55.0,-38.5,-26.9,42.4 ==> 55.0, 42.4
-30.8,-3.9,-47.2,-2.5,-7.6 ==> -30.8, -7.6
43.0,-52.5,39.4,-3.4,-32.1,25.9 ==> 43.0, 25.9
-50.8,52.1,-7.4,8.3,17.7,7.1,-4.4 ==> -50.8, -4.4
1.0,-58.9,10.2,-14.2,8.1,16.0 ==> 1.0, 16.0
-4.2,-7.5,-46.6,2.6,-38.2,56.6 ==> -4.2, 56.6
---
[-22.5  46.8  40.1  43.7] >> -22.5
[-18.8 -55.8 -14.7  29.1] >> -18.8
[-57.3 -15.7 -44.9 -39.1] >> -57.3
[-46.1 -25.8 -43.1 -30.6] >> -46.1
[-53.1  -7.3  21.4  34.0] >> -53.1
[ 46.4  45.5 -59.7  47.9] >> 46.4
[-23.2 -44.9 -19.1 -46.8] >> -23.2
[ -3.6 -54.5 -12.1 -27.9] >> -3.6
[21.2 53.3 59.3 42.3] >> 21.2
---
-49.9	-16.6	-45.5	-33.5 >> -16.6, -49.9

11.4	19.9	-10.0	14.9	0.5	2.0
-21.7	-33.5	30.5	-44.5	-1.5	8.8
-15.1	-22.9	20.3	-29.4	-0.7	5.0
>> 30.5, -44.5

18.2	61.1	-32.6	-2.7	15.5
2.4	2.0	-4.3	11.3	-16.0
>> 61.1, -32.6

4.2	-1.2	42.8	-17.6	3.5	40.9
-31.7	-33.7	-9.2	-3.2	1.4	-23.9
28.3	36.7	-4.8	43.6	-24.6	-4.4
>> 43.6, -33.7

5.7	-33.5	47.5	28.6	-10.8	6.8
5.1	-3.3	1.6	1.3	-2.2	2.3
2.7	-30.2	47.7	28.1	-9.8	3.2
>> 47.7, -33.5

11.0	-2.8	57.2	26.6	47.4	15.4	46.2 >> 57.2, -2.8

43.1	-26.2	-58.7	15.8 >> 43.1, -58.7
---
[[ 22.7 -35.8 -51.8 -47.8 -32.3 -28.0  24.6]
 [ 12.4  -5.6 -11.6 -25.8 -12.7 -21.0   8.5]
 [-33.0  14.6  29.2  28.9  10.9  12.1 -29.3]] 12.4

[[  6.8   7.8   9.0   6.7]
 [ -8.9  -8.6 -56.7  -2.5]] 6.8

[[-42.4   3.8   1.3   7.5  48.6]
 [-37.8 -18.6  15.6  38.5  43.2]] -42.4

[[-15.3  42.3   2.8  22.6 -37.4]
 [  9.5  29.7 -49.9   8.2  39.2]] -15.3

[[ -4.9  -0.3   1.6  13.1  -0.3  -0.5   1.4]
 [ -1.3   1.4   1.6  -8.4  -3.6  -1.5   2.0]
 [ 23.5 -19.2  -5.2 -13.9 -37.6 -52.4  17.9]] -1.3

[[-10.9  52.0 -34.4 -58.8 -44.4]
 [ 52.1 -23.1 -16.6  45.3 -59.2]] -10.9

[[ 14.4   5.9  -9.0 -30.4 -12.9]
 [ -5.6  -5.4 -15.0 -43.5 -10.7]] 14.4

[[-55.9 -42.1  24.2 -31.3 -13.2  17.0 -11.5]
 [-21.9 -45.3  45.2 -42.1 -42.3  10.4 -29.6]] -55.9
---
-1.130,-1.993,1.835,0.060,-2.034,-0.768,-1.424 | -2.034
1.140,-1.011,-0.436,1.013,0.565,0.459 | 1.013
-1.672,1.133,-0.702,-1.954,-1.907,0.869,0.638 | -1.907
0.90,0.83,-1.01,-0.48,1.66,0.23 | -0.48
31.1,-146.6,144.0,-121.6,-133.3 | 144.0
1.06,-1.62,-0.12,1.14,1.06 | -0.12
-14.7,-5.8,-4.7,15.1 | -5.8
-0.273,1.415,1.767,-1.178 | 1.415
---
Input:
9.8	2.5	5.3	-9.5	-22.2	11.4	-5.0
-5.8	29.7	-5.9	-61.7	-18.4	18.0	46.4
-19.1	4.2	-1.4	2.0	20.0	-2.7	7.1
Output: -22.2

Input:
-47.9	53.5	13.7	13.1	48.0
23.9	-28.0	7.7	-18.5	-32.2
Output: -32.2

Input:
-36.0	-23.1	-19.0	0.5	56.9
-34.2	-15.8	-49.2	20.8	14.0
-13.4	1.2	2.7	-31.4	22.8
Output: -36.0

Input: -28.1	-44.3	59.8	2.8	40.2
Output: -28.1

Input:
9.0	8.2	-8.6	-2.8
48.0	45.3	-35.0	24.9
Output: -8.6

Input: -46.1	40.6	1.4	44.8
Output: 1.4
---
[[ 14.7  12.6  24.2 -15.0  52.7  12.8  37.7]
 [ -4.8  -7.9  23.5 -39.9  31.4  12.2  26.8]] | -39.9

[[-34.7 -23.7  28.1  -7.7  44.5 -14.3]
 [-26.5 -21.6  12.9  -3.4  28.7  -9.7]] | 12.9

[ 21.6 -44.6 -58.6  -2.7 -35.2 -61.5  48.6] | -2.7

[[-15.0  -7.9  -3.7  -5.9  -8.0]
 [ 37.6 -32.8  11.0  22.6 -23.3]
 [ 48.2 -46.1  17.0  55.9 -28.3]] | -46.1

[[ 37.7   5.2  11.8 -24.6 -41.3]
 [ 40.7  18.9  37.4   6.7 -45.7]
 [-39.4 -30.3 -58.8  18.6  43.0]] | -30.3

[[-25.9 -27.8 -29.5  -0.4  -0.8]
 [ -1.2  -9.8  40.8  -1.4  53.6]
 [-16.1 -10.4  26.4 -20.2   6.8]] | -10.4

[[-30.0 -28.4   7.0   5.0]
 [ -8.0 -19.5 -27.6  21.2]
 [ 59.0  -3.6  61.2  -2.9]] | 59.0
---
[[  1.1  -2.5   3.0  -4.5]
 [  1.9  -3.4   3.8  -3.9]
 [-30.5  33.2 -30.5 -53.4]] --> -3.4

[[28.5 22.4 23.4 17.6]
 [51.0 14.6 33.6 16.7]] --> 14.6

[[-17.8  35.4  23.9  12.9]
 [-27.0  24.6  -6.9 -27.0]
 [ 42.6  16.0 -17.3  57.2]] --> 24.6

[[-27.7  26.6 -57.4  55.3]
 [-37.3  -4.4 -40.1 -40.4]] --> -4.4

[[-12.3 -11.2  -3.6  47.6]
 [ -7.1  -4.2   1.3  -6.0]
 [-18.2   2.1  16.0  13.3]] --> -4.2

[[ 54.5 -38.4  47.5 -28.5]
 [ 48.4 -10.1  50.4 -43.4]] --> -10.1
---
[ 28.9 -18.7 -11.3  59.9] | 28.9, 59.9

[[ 23.7  51.2   7.9  31.5]
 [ 25.2  50.8   9.2  32.8]
 [-38.7 -22.4 -26.9 -43.5]] | 23.7, -43.5

[  2.0  41.8   9.7  17.9 -38.1  47.6 -25.7] | 2.0, -25.7

[[ 44.5 -47.2  59.9  40.5]
 [-34.7  26.0 -40.7 -41.1]] | 44.5, -41.1

[[-34.9 -35.1 -38.6  19.7   7.7 -48.4  34.8]
 [-46.1  -2.0  -1.7  -2.1 -10.7 -20.6  20.3]] | -34.9, 20.3

[[-48.9 -48.5  -2.8  42.8  46.5 -47.9]
 [ 28.2  22.0  45.6 -53.0 -47.2  35.5]
 [-56.1 -52.4 -38.8  41.5  40.3 -59.7]] | -48.9, -59.7
